(in the rows, 128 means zero)
The rows of X fall into 4 groups and each row is roughly a mix of its group's hidden directions, except one row that fits no group.
X (89 x 14):
[[112 112 103 112 165 149 167 104 143 106  96 118 133 102]
 [ 72  92 143 110 127 122 122 149 146 145 126 151 147  99]
 [154 120 103 150 131 137  86 166 106 143 120 101 110 155]
 [121 117 138 134 149 121  96 133 131  84 125 126 176 168]
 [152 159 158 137 148 132 115 167 116 102 141 106 136 168]
 [114 108 151 116  76 101 138 111 123 150 102 163 120 113]
 [129  95 117 111  81  98 132 129  98 155 108 137  96 123]
 [143 160 176 135 126 127 118 179 124 135 145 122 137 160]
 [137 135 100 157 104 124 140 145 144 171 157 167 129 150]
 [149 129 123 126 120 137  81 138  96 100 113  82 104 119]
 [ 93 109 133 131 144 140 158 124 166 142  96 165 156 117]
 [107  86  93 118 134  98 126 117 132 148 161 144 157 153]
 [137 103  77 107 140 119 159 129  98 119 128 106  92 126]
 [139 133 114 160 105 124 134 142 143 183 139 169 126 152]
 [134 161 134 146 176 160 106 145 141 106 153 102 142 135]
 [161 129 111 160 114 134  91 157 111 163 118 119 106 157]
 [ 88 116 139 100 119 119 147  99 140  94 130 146 138  82]
 [114 109 145  97 155 129 119 112 108  88  96  90 125 108]
 [117 146 157 106 146 122 182  93 149 117 139 140 152 124]
 [ 86 100 152 114 121 126 127 153 148 175 117 146 143 106]
 [134 140 149 138  75 106 110 138 125 169 157 155 119 132]
 [121 105  86 137 125 112 133 126 122 177 163 152  99 128]
 [141 136 101 130  96 143 176 138 130 139  98 141  93 101]
 [108 149 182 135 100 135 109 112 149 127 115 154 136  93]
 [143 147 125 156 115 126 149 136 149 177 148 165 136 158]
 [127  91  69 129 156 139 141 157 126 148 115 114 125 142]
 [159 134 130 137 119 138  80 140  97 118 107  86 102 131]
 [120 110  85 110 160 130 185 110 129 105 121 127 121 121]
 [149 172 165 129 120 125 101 117 110  97 161 106 112 123]
 [108 117 132 140 171 112  87 126 119 131 180 134 129 150]
 [ 90  99 125 148 122 128 115 150 152 163 120 177 139 122]
 [110 150 159 123 131 125 171 107 163 135 146 164 157 122]
 [146 159 170 116 108 149 136 126 133 106  84 101 136 108]
 [138 133 130 113 101 141 163 133 141  91  75 120 155 123]
 [131 114 112 118 160 155 161 112 142 153  77 105 130 115]
 [ 97 124 159 116 164 132 121 176 133  93 135 123 154 135]
 [119 101  87 104 101 115 178 119 137 155 128 141 132 115]
 [127 144 159 156 122 142  78 151 151 152 132 134 161 144]
 [ 96 129 173 132 167 147 109 151 153 125 115 131 161 126]
 [107 122 137 130 170 113  97 120 118 147 187 129 115 131]
 [123 101  86 131 115 110 135 121 125 183 157 149 110 130]
 [106 122 151  96 143 132 120 111 120  75 114 100 133  93]
 [139 131  85 123 179 145 149 132 121  99 146  95 118 133]
 [135 149 107 131 185 153 142 128 137  91 150 102 135 132]
 [124 128 121 156 154 122  91 132 112 159 172 141  90 135]
 [156 135 131 141 115 139  75 143  99 122 107  90 103 129]
 [123 107 116  98 114 106 167 111  98 117 115 129  83 103]
 [109 133 135 128 137 121 177 117 161 150 148 172 154 137]
 [130 122  84 115 174 139 169 122 122  98 135 107 114 125]
 [133 155 119 138 185 159 127 137 142  97 151 102 140 133]
 [145 120 125 141 102 123  75 165 109 163 132 111 118 146]
 [152 133 120 131 115 137  80 141  97 103 117  84 103 120]
 [124 129 165 109 134 123 107 116 137  95 116 103 184 145]
 [145 158 142 133 115 157 155 145 131  91  80 122 113 108]
 [150 100  82 115 107 107 128 138  90 142 130 106  96 142]
 [ 89 115 133 119 147 118 110 148 126  68 155 139 145 123]
 [156 148 132 167  94 135  98 147 130 171 126 145 115 145]
 [100 116 125 109 110 106 148  82 150 129 153 158 158 111]
 [138 130 125 112  97 139 165 132 142  95  75 123 156 124]
 [136 151 133 134 141 120 115 141 113  59 162 124 131 150]
 [133 145 170 136  95 114 109 165 126 169 150 142 130 145]
 [142 130 120 113  88 140 169 130 141 110  74 124 147 119]
 [127 137 125 137 118 107  94 132 109  73 174 139 127 143]
 [117 137 176 108 153 139 111 115 124  91 102  96 137 108]
 [144 123 120 152 107 129  79 155 133 165 133 123 154 162]
 [118 110 124  98 116 108 169 109 102 116 113 134  85  99]
 [130 124 125 157 132 145  84 163 149 163 126 127 161 154]
 [102 119 159 130 111 106  85 169 122 128 161 146 141 139]
 [152 156 170 135 137 136 122 174 125 151 126 108 135 163]
 [ 98 124 138 118 138 118 177 109 159 140 140 170 154 123]
 [138 133 136 107  97 139 161 127 142  98  76 115 160 121]
 [104 112  98 118 153 129 137 105 128  63 133 131 133 109]
 [121 155 133 143 182 162 129 132 158 103 142 119 156 129]
 [ 91  86 111 115 120 127 132 109 144 165 107 145 131  91]
 [144 130  92 158 106 124 133 151 136 171 153 158 123 155]
 [102 111  94 117 137 125 144  93 132  75 135 142 127  98]
 [134 131 130 115 110 139 159 136 141  79  78 123 161 130]
 [126 150 160 131 139 120 110 171 119  85 160 126 141 155]
 [113  96  77 133 133 118 156 142 135  99 125 159 147 151]
 [ 82  91 104 112 148 127 130 113 137  91 125 140 139  96]
 [142 136  85 142  96 116 157 129 136 151 168 160 122 141]
 [112 136 145 130 128 110 101 155 117  73 171 140 138 141]
 [157 133  90 105 127 118 149 113 100  94 149  90 110 132]
 [116 128 175 133  79 112 107 123 136 154 111 161 138 120]
 [144 169 175 140 137 154 110 138 123  99 105 108 111 114]
 [116 113  92 127 148 123 118 101 118  61 140 127 127 121]
 [145 168 176 122 120 152 129 127 127 117 100 100 112  98]
 [121 118 131 130 139 110  93 111 119 182 177 125 115 132]
 [119 142 150 138 125 122 167 114 161 164 137 175 149 139]]
Each list below has three rows that fit no group; the rest each fit one group, if only roughly. Name those rows in the order they come.
  * Q309: [142  93  89 127 147 129 106 152  98 135 108  93 111 151]
  * Q492: [139 155 167 160  93 138  90 135 135 156 114 148 118 121]
  * Q695: [139 154 166 164  97 136  95 130 140 162 116 155 122 128]
  * Q315: [151 168 156 156  94 133 130 121 148 168 132 156 130 136]
  * Q772: [144 119  69 137 124 131 167 143 118 146 130 137  89 130]
  * Q620: [ 93  89 113 108 142 139 151 119 147 152  92 131 135  92]
  * Q157: [131 129 112 105 114 140 156 121 140  72  98 108 160 115]
  * Q529: [149 129 103 107 108 129 177 113 126  86  94 114 139 129]
  * Q502: [118 112  76 137 130 131 174 149 131 105 121 162 111 127]
  * Q699: [108 143 171 118 112 118 155  90 138 108 119 161 124  96]
 => Q772 Q157 Q529
  * Q999: [113 138 121 144 180 161 142 134 168 119 126 134 165 133]
  * Q384: [141 158 171 103 142 133 136 100 121  89 120  91 135 117]
  * Q276: [128 135  83 153 111 132 146 122 131 136 153 167  87 106]
  * Q678: [102 102 146  99 108 130 143 128 139 168  90 124 133  90]
  * Q996: [114 160 161 125 156 142 153  96 152  91 136 140 141 106]
  * Q238: [113  92  73 143 133 112 140 139 125 141 145 167 116 145]
  * Q186: [118 161 148 136 173 151 144 110 158  94 142 134 153 121]
  * Q523: [ 96 108 131 138 122 152 117 125 161 146  83 149 146  93]
  * Q884: [143 141 106 141 109 108 107 105 107  77 168 138 115 138]
  * Q451: [162 151 106 141 143 136  96 138 117 113 165  90 135 158]
  * Q355: [111 128 179 130 161 146  89 141 134 123  98 109 147 125]
  * Q907: [143 113  78 121 156 134 130 155 101 119 140  90 103 138]
  * Q111: [116 111 130 120 121 135  77 139 106  89 104  98 116 100]
 => Q276 Q678 Q523
  * Q322: [133 126  83 149 153 123 139 118 116 146 168 147  85 134]
  * Q91: [130 113 115 125  99 127 142  95 142 192 108 139 122 108]
  * Q485: [100 146 178 126 129 133 146 106 155 113 116 162 143 100]
  * Q821: [124 172 168 132 158 144 124 114 140  85 150 122 134 113]
  * Q867: [100 131 157 112 142 130 145 101 136  73 110 140 134  96]
  * Q337: [142 126 122  94 161 119 172 100 113  99 123  93 131 141]
  * Q768: [121 117 105 130 160 160 157 139 152 105  80 122 153 127]
  * Q776: [140 150 141 167  88 134  93 144 137 165 133 156 118 130]
  * Q413: [108 115  99 145 165 120 124 139 118 139 177 153  92 129]
  * Q915: [151 131  89 159 104 129 107 163 122 158 153 136 115 153]
 => Q322 Q867 Q768
  * Q742: [118 134 156 113 133 144  93 128 120  81 107  92 130  95]
  * Q849: [ 89  87  86 127 136 125 128 116 140 154 141 154 120  98]
  * Q963: [126 129 162 123 143 115  76 109 122 161 162 106 141 139]
  * Q431: [150 147 150 115  86 143 145 127 138 114  76 109 148 115]
  * Q189: [100 135 158 105 131 139 156 105 157 101 109 133 158  93]
  * Q98: [134 105  64 122 165 140 155 141 124 125 130 105 123 139]
  * Q802: [118 133 182  98 136 128 127 116 114  98  95 102 121 101]
  * Q414: [116 123 128 100 131 116 183  89 123  99 117 141 111 101]
  * Q756: [149 155 152 119  98 151 152 131 134 112  76 109 126 104]
  * Q45: [132 152 173 151 104 131  79 135 144 145 134 138 155 139]
 => Q849 Q189 Q802
  * Q70: [127 107  87 122 107 117 155 120 126 182 143 143 102 115]
  * Q457: [ 97 125 172 103 149 125 149  90 142 109 110 135 146 103]
  * Q306: [123 120  84 135 182 155 151 140 149 112 126 118 149 139]
  * Q471: [ 95 120 116 105 149 122 177 116 152 109 155 148 155 115]
  * Q408: [133 134 108 142  92 103 143 126 135 152 173 171 130 147]
  * Q90: [104 129 128 142 180 129 116 143 114 123 170 142  87 119]
  * Q947: [138 142 103 138 115 117 176 123 147 156 164 164 135 149]
  * Q201: [ 88  90 121 126 121 131 132 155 154 159 106 157 153 117]
  * Q709: [114 116 152 145 100 130 102 148 150 175 103 156 153 134]
  * Q816: [162 156 129 127 126 120 123  91 102  77 141 105 111 136]
  * Q857: [165 150 114 110 118 121 140  97 100  94 138  89 105 125]
  * Q829: [108 102  92 140 144 125 147 158 148 158 146 161 147 153]
  * Q518: [109 112  97 147 160 116 118 138 119 143 179 155  99 136]
  * Q519: [ 88 109 115 106 140 119 173 110 151 115 142 157 148 107]
 => Q408 Q201 Q816
